In the data rows, zero lies at 4.5, halfway between 4 and 5.
Some points, one per row:
  6  5  4  4  4  6  5  6
  5  3  4  4  5  5  4  6
  9  3  4  6  4  3  3  2
  3  6  5  3  4  4  3  4
  4  6  5  9  5  8  3  4
  5  4  4  3  4  3  5  4
  4  4  5  4  4  5  4  4
  4  3  4  3  5  3  6  6
  5  3  4  3  4  3  6  3
  4  8  5  8  4  8  3  4
  4  4  4  5  4  3  4  3
  4  6  5  7  4  8  3  3
  5  3  4  3  5  3  7  6
  4  3  4  3  5  3  6  6
  5  4  4  5  5  5  4  5
  3  8  4  9  7  3  3  5
  8  3  4  3  9  3  9  6
  5  3  4  3  4  3  6  6
  5  3  4  3  4  5  5  7
  4  6  5  5  4  6  3  3
  4  3  4  3  4  4  4  8
  6  3  4  4  4  3  6  4
  6  3  4  4  4  3  5  3
  5  4  4  3  4  5  5  6
  5  3  4  6  6  4  4  5
  5  5  4  4  4  6  4  5
  4  6  5  5  4  6  4  4
  4  5  4  8  6  5  3  5
  5  4  4  3  3  5  5  5
  4  5  5  3  4  5  4  3
  3  3  4  4  4  3  3  2
  3  3  5  4  4  3  3  3
  4  5  4  3  4  4  5  5
  5  3  4  3  4  5  4  7
  5  6  4  5  4  9  3  4
  3  5  5  3  4  4  3  3
  3  4  8  3  9  3  3  2
  5  4  4  4  5  3  5  5
  5  4  4  3  4  3  6  7
  4  3  4  3  6  3  6  6
  3  3  5  6  4  7  3  2
  5  4  5  4  4  4  5  4
  5  6  5  6  4  9  3  4
  4  6  5  6  4  6  3  4
  4  6  4  4  3  4  5  4
  5  3  4  3  4  3  6  8
  6  3  4  4  6  3  6  3
  4  5  5  4  3  5  4  4
  4  5  4  6  4  5  5  5
  5  3  4  3  4  3  6  4
Then 36 other points, each followed by its number:
  4  3  5  3  4  4  4  5 0
  5  3  4  4  4  6  4  5 1
  6  3  5  3  8  3  3  2 2
  5  5  4  6  4  6  4  5 3
  3  4  4  4  4  3  3  2 4
  4  3  4  4  5  2  6  5 5
  6  3  4  3  4  6  6  7 6
  5  4  4  5  5  5  4  5 7
  4  6  6  6  4  8  3  3 8
  4  4  5  6  4  6  3  2 9
  4  3  4  3  4  3  7  6 10
  5  4  4  3  4  5  5  6 11
  4  9  7  9  9  3  3  2 12
  4  3  4  3  4  3  6  6 13
  7  9  5  3  4  8  5  2 14
  4  5  4  6  5  3  4  5 15
  3  9  9  7  7  3  3  2 16
  4  6  5  6  4  6  4  4 17
  5  3  4  3  4  4  5  6 18
  5  4  4  4  5  3  5  5 19
  4  5  4  4  4  3  6  6 20
  4  3  4  4  7  3  6  7 21
  4  3  4  7  9  3  7  9 22
  3  4  4  3  4  3  4  2 23
  4  5  4  4  4  6  4  4 24
  5  3  4  3  4  3  5  5 25
  4  3  4  3  4  3  6  5 26
  5  5  5  5  4  8  3  4 27
  5  3  4  3  4  4  5  5 28
  4  7  5  8  4  9  3  4 29
  4  3  4  3  5  3  7  6 30
  6  5  4  3  7  3  8  5 31
  9  3  5  3  4  9  6  2 32
  9  4  4  3  9  3  9  7 33
  4  4  4  4  4  4  5  5 34
  3  3  4  3  4  3  3  2 35
Which of these numbered points is nearest to each point below, ignoring the direction in which the first points spread most? Its number follows each.
  3  9  9  6  4  3  3  2 > 16
  3  3  4  6  4  4  3  2 > 4
  3  7  5  8  6  3  3  4 > 15
  3  9  6  9  9  3  3  4 > 12
  3  6  9  5  8  3  3  2 > 16
  4  7  4  9  5  6  3  5 > 15
  4  3  4  3  4  3  6  5 > 26
  4  3  4  4  6  3  6  8 > 21
  3  7  5  4  3  7  3  3 > 24
  4  3  4  4  6  3  5  6 > 21
  6  4  4  3  5  4  7  7 > 29
  5  5  5  4  4  8  3  4 > 27
  5  3  4  5  5  5  4  5 > 7
  5  5  4  4  4  7  4  5 > 11
  3  8  5  7  6  3  3  2 > 15
  5  4  5  5  5  4  5  4 > 19
  4  6  4  5  4  7  4  4 > 24
  5  3  4  3  4  4  5  6 > 18
